Questions about the array below. Indices start at 0.
1) Report the entry just right of the largest entry.
2) Report the entry just right of 78.
3) Report the entry at row 0, column 0.
4) Report the bottom-left entry.
5) Report the entry in row 0 and column 1.
6) Report the entry just right of -57.
7) Report the entry directly above -12.
8) Report the entry in the bottom-right corner.
[[-2, 78, 18, -19, 7, -35],
 [26, 18, -29, 10, 21, -46],
 [-18, 7, -9, 21, -8, -8],
 [6, -25, 2, -5, 11, 17],
 [36, 57, -45, 4, 16, -15],
 [-21, 47, 3, 3, 12, -45],
 [-1, -34, 5, -14, -23, 24],
 [-10, -69, -13, -10, -12, 8],
 [19, 13, 17, -3, 0, 7],
 [12, -15, 63, -1, -20, 9],
 [3, 25, 28, -11, 24, -10],
 [33, 82, -31, 31, 17, -40],
 [22, 57, -57, 5, 37, -19]]
1) -31
2) 18
3) -2
4) 22
5) 78
6) 5
7) -23
8) -19

Read these off the table that follows. Indices start at 0.
1) The entry at row 1, column 2?
2) The entry directly below -163.3?
3) The top-right entry?
4) The top-left entry?
5) The entry at row 0, column 2?
6) The entry in row 2 and column 0?
7) The entry at row 2, column 2?
8) The entry in the bottom-right corner?
[[-20.0, -49.2, -21.1, 1.0, -61.2, 27.3, -68.0, 43.0, -76.4, -82.2, -149.1, -134.4, 47.9, -42.9, -34.9],
 [-3.8, 60.4, -85.7, 42.1, 9.2, -150.2, -80.2, -113.4, 92.0, -54.8, 27.0, -163.3, -123.1, -66.2, -50.9],
 [-52.5, 50.5, -100.7, -4.1, -258.7, 35.4, -20.8, -68.7, -45.8, -221.7, -107.6, -5.7, -6.6, -81.1, -144.3],
 [-121.0, -78.4, -48.7, -90.3, 91.9, 19.8, -87.9, -0.5, 16.2, 68.6, -6.0, -177.1, -130.8, 14.8, -98.1],
 [54.5, 138.4, -118.7, 14.9, -175.9, 151.2, -19.4, -79.7, -130.9, -206.2, -117.2, -191.7, -0.2, -10.7, -207.8]]
1) -85.7
2) -5.7
3) -34.9
4) -20.0
5) -21.1
6) -52.5
7) -100.7
8) -207.8

x = ((27, -17, 31, 23, -20, 8, 28, 22, 8, 5), (-22, 27, -17, -27, -5, -10, -19, -20, -11, 14), (16, -12, 17, 26, 19, 18, 1, 12, 21, -17), (27, -7, 16, 8, 28, -16, 28, 18, -19, 27), (-19, 24, -13, 11, 27, 7, -15, -18, 10, 3), (-16, 26, -12, -19, 10, -14, -7, -16, -13, 18), (14, 4, 1, -1, 20, -19, 23, 12, -18, 24), (20, -12, 16, 26, 19, 17, 5, 16, 15, -18), (27, -14, 26, 5, -21, -4, 29, 29, 0, 9), (-20, 26, -18, 4, 7, 13, -19, -17, 17, -13), (3, -4, 10, 30, -1, 27, -16, -3, 26, -17), (-16, 6, -9, -1, -17, 27, -18, -9, 24, -23))
The maximum?
A: 31
The entry just right of 22: 8
The entry just left of the smallest entry: -17
The 5th entry in reading order: -20
The first entry in reading order: 27
The entry just right of the largest entry: 23
The second largest entry: 30
The entry just right of -15?
A: -18
The entry just left of 22 is 28

Read these off the row that follows.
1) What is the first entry from the left?
2) What is the entry just left of the centre entry?
3) What is the first entry from the right?
4) What is the third entry from the left?
5) What is the 2nd largest entry?
6) What is the entry just left of the smallest entry?
7) What is the third largest entry?
array([ -2, -38, -47,  30, -39, -28,  -5,  -3, -40, -40,  -2,  -8,  11,
        18, -12])
1) -2
2) -5
3) -12
4) -47
5) 18
6) -38
7) 11

Questions about the array below.
1) Which number is the entry just right of the smallest entry?
2) Which number is the entry just left of the smallest entry?
3) Which number is the third largest entry?
4) Which number is the entry just left of -0.55?
[[-0.29 -0.39 -0.73 -0.88 -1.10  0.37 -0.28  0.01 -0.78 -0.17 -0.47 -0.41
   0.20 -0.33 -0.65]
 [-0.36 -0.49 -0.33 -0.02  0.10 -0.53  0.01 -0.49  0.04 -0.18 -0.33 -0.50
  -0.37 -0.28 -0.25]
 [-0.42 -1.01 -0.93 -0.41 -0.47 -0.15  0.85 -0.72 -0.16 -0.27 -0.64 -0.89
  -0.06 -0.35 -0.79]
 [-0.09 -0.67 -0.16 -0.24 -0.30 -0.98  0.81 -1.56 -0.41 -1.81 -0.36 -0.20
  -1.28 -0.53 -0.76]
 [-0.13  1.35  1.58  0.78  1.25 -1.43 -2.91  0.42  0.15 -0.15  0.68  1.03
  -1.26 -0.12  1.34]
 [-0.39 -0.94 -1.63 -1.56 -2.06  1.23  0.45  0.12 -1.16  0.09 -0.92 -0.94
   0.95 -0.36 -1.34]
 [ 0.09  1.19  1.30  0.01  0.12 -1.05 -2.44  0.04 -0.69 -1.16  0.49  1.19
  -1.42 -0.33  0.63]
 [ 0.17  0.79  1.63  0.67  0.98 -2.21 -1.31 -1.31 -0.16 -2.30  0.52  1.14
  -2.53 -0.46  0.58]
 [-0.44 -0.61 -0.75 -0.42 -0.42  0.06  0.01 -0.11 -0.20  0.25 -0.50 -0.71
   0.21 -0.25 -0.45]
 [-0.29 -2.06 -1.89 -1.28 -1.77  0.22  2.93 -1.94 -0.84 -1.66 -1.23 -1.40
  -0.20 -0.63 -2.17]
 [-0.49 -0.55 -0.69 -0.25 -0.21  0.00 -0.15  0.01 -0.03  0.49 -0.45 -0.73
   0.26 -0.20 -0.29]
 [-0.23 -0.02 -0.23 -0.54 -0.63 -0.03 -0.82  0.05 -0.61 -0.24 -0.24 -0.07
  -0.15 -0.30 -0.26]
 [-0.19 -0.31  0.46  0.58  0.87 -1.66  0.17 -1.40  0.31 -1.33 -0.04 -0.03
  -1.57 -0.39  0.00]]
1) 0.42
2) -1.43
3) 1.58
4) -0.49

[[-19  67 -44  -6  19  70  -2 -19 -22  -5  -5  24 -15 -52   4]
 [-30   6 -11  25 -84  31  -2  -5  25  31  28  41   0 -19 -28]
 [ 29  64 -10  34  28  64 -23   9 -52 -28  20 -25 -55 -14  11]]
Indices start at 0.
Give the entry in the top-left corner.
-19
Give the entry in the top-right corner.
4
The entry in the bottom-right corner is 11
The entry in row 2 and column 0 -> 29
Give the entry at row 1, column 0.
-30
The entry just left of the smallest entry is 25
Give the entry just left of the largest entry.
19
Give the entry at row 0, column 1.
67
The entry at row 2, column 1 is 64
The entry at the centre is -5
The entry at row 1, column 2: -11
Give the entry just right of 70.
-2
Give the entry directly below the centre entry.
9
Give the bottom entry of the column that holds the largest entry.
64
The entry directly above -23 is -2
Give the entry just left of 34.
-10
Give the entry just right of 20.
-25
The entry just right of the centre entry -> 25

[[  1  60  53  55 -59  59  58  64 -21  62  60 -38  54 -65 -58  32]
 [ 17  56 -56 -52  59 -54  10  53  37 -54 -62  35 -25  20 -15 -52]
 [-57  36 -58 -62  63 -68 -60  11 -37 -53 -62 -29  -2  -9  42 -17]
 [-59  30  39  46  11  12 -13  40 -60  59  32 -64  55 -65 -14  58]
 [ 38  61 -32  39 -38  40  52  63  46 -22  33  54 -51  -9 -62 -50]
 [ 17 -49  44  51 -52  56  25 -46  15  24  61   0 -13  -8  39   2]
 [ 62   7 -54 -27 -21  23  52   9  66 -55 -19  53 -62  47 -43 -62]
 [ 61   0 -38 -36  15  -1  43   2  57 -53 -17  61 -60  62  -5 -62]
 [ 62 -51 -29 -55   7   2   9 -50  60 -62 -25  63 -61  63  47 -52]]
Give the top-left entry.
1
The fifth entry, reading row by row is -59
The top-right entry is 32
Give the bottom entry of the column that holds the smallest entry.
2
The largest entry in the last column: 58
Give the bottom entry of the column that holds the largest entry.
60
The largest entry in the first row: 64
The last entry in the row that holds the smallest entry -> -17
Give the last entry, reading row by row.
-52
The entry in the bottom-left corner: 62
The 3rd entry in reading order -> 53
Give the 2nd entry, reading row by row.
60
Give the entry directly below the largest entry.
57
The last entry of the largest entry's row -> -62
The 4th entry in reading order is 55
The top entry of the column that holds the largest entry -> -21
The first entry of the largest entry's row is 62
Give the entry just right of the largest entry.
-55
The entry directly below the smallest entry is 12
The fourth-last entry, reading row by row -> -61
The entry just right of the smallest entry: -60
The entry just left of 20 is -25
The entry directly above 30 is 36
Give the smallest entry in the first row.
-65
Give the third-last entry, reading row by row.
63
The entry directly below 37 -> -37
Give the entry directly above 38.
-59
Give the third entry on the diagonal from the top-right corner.
-9
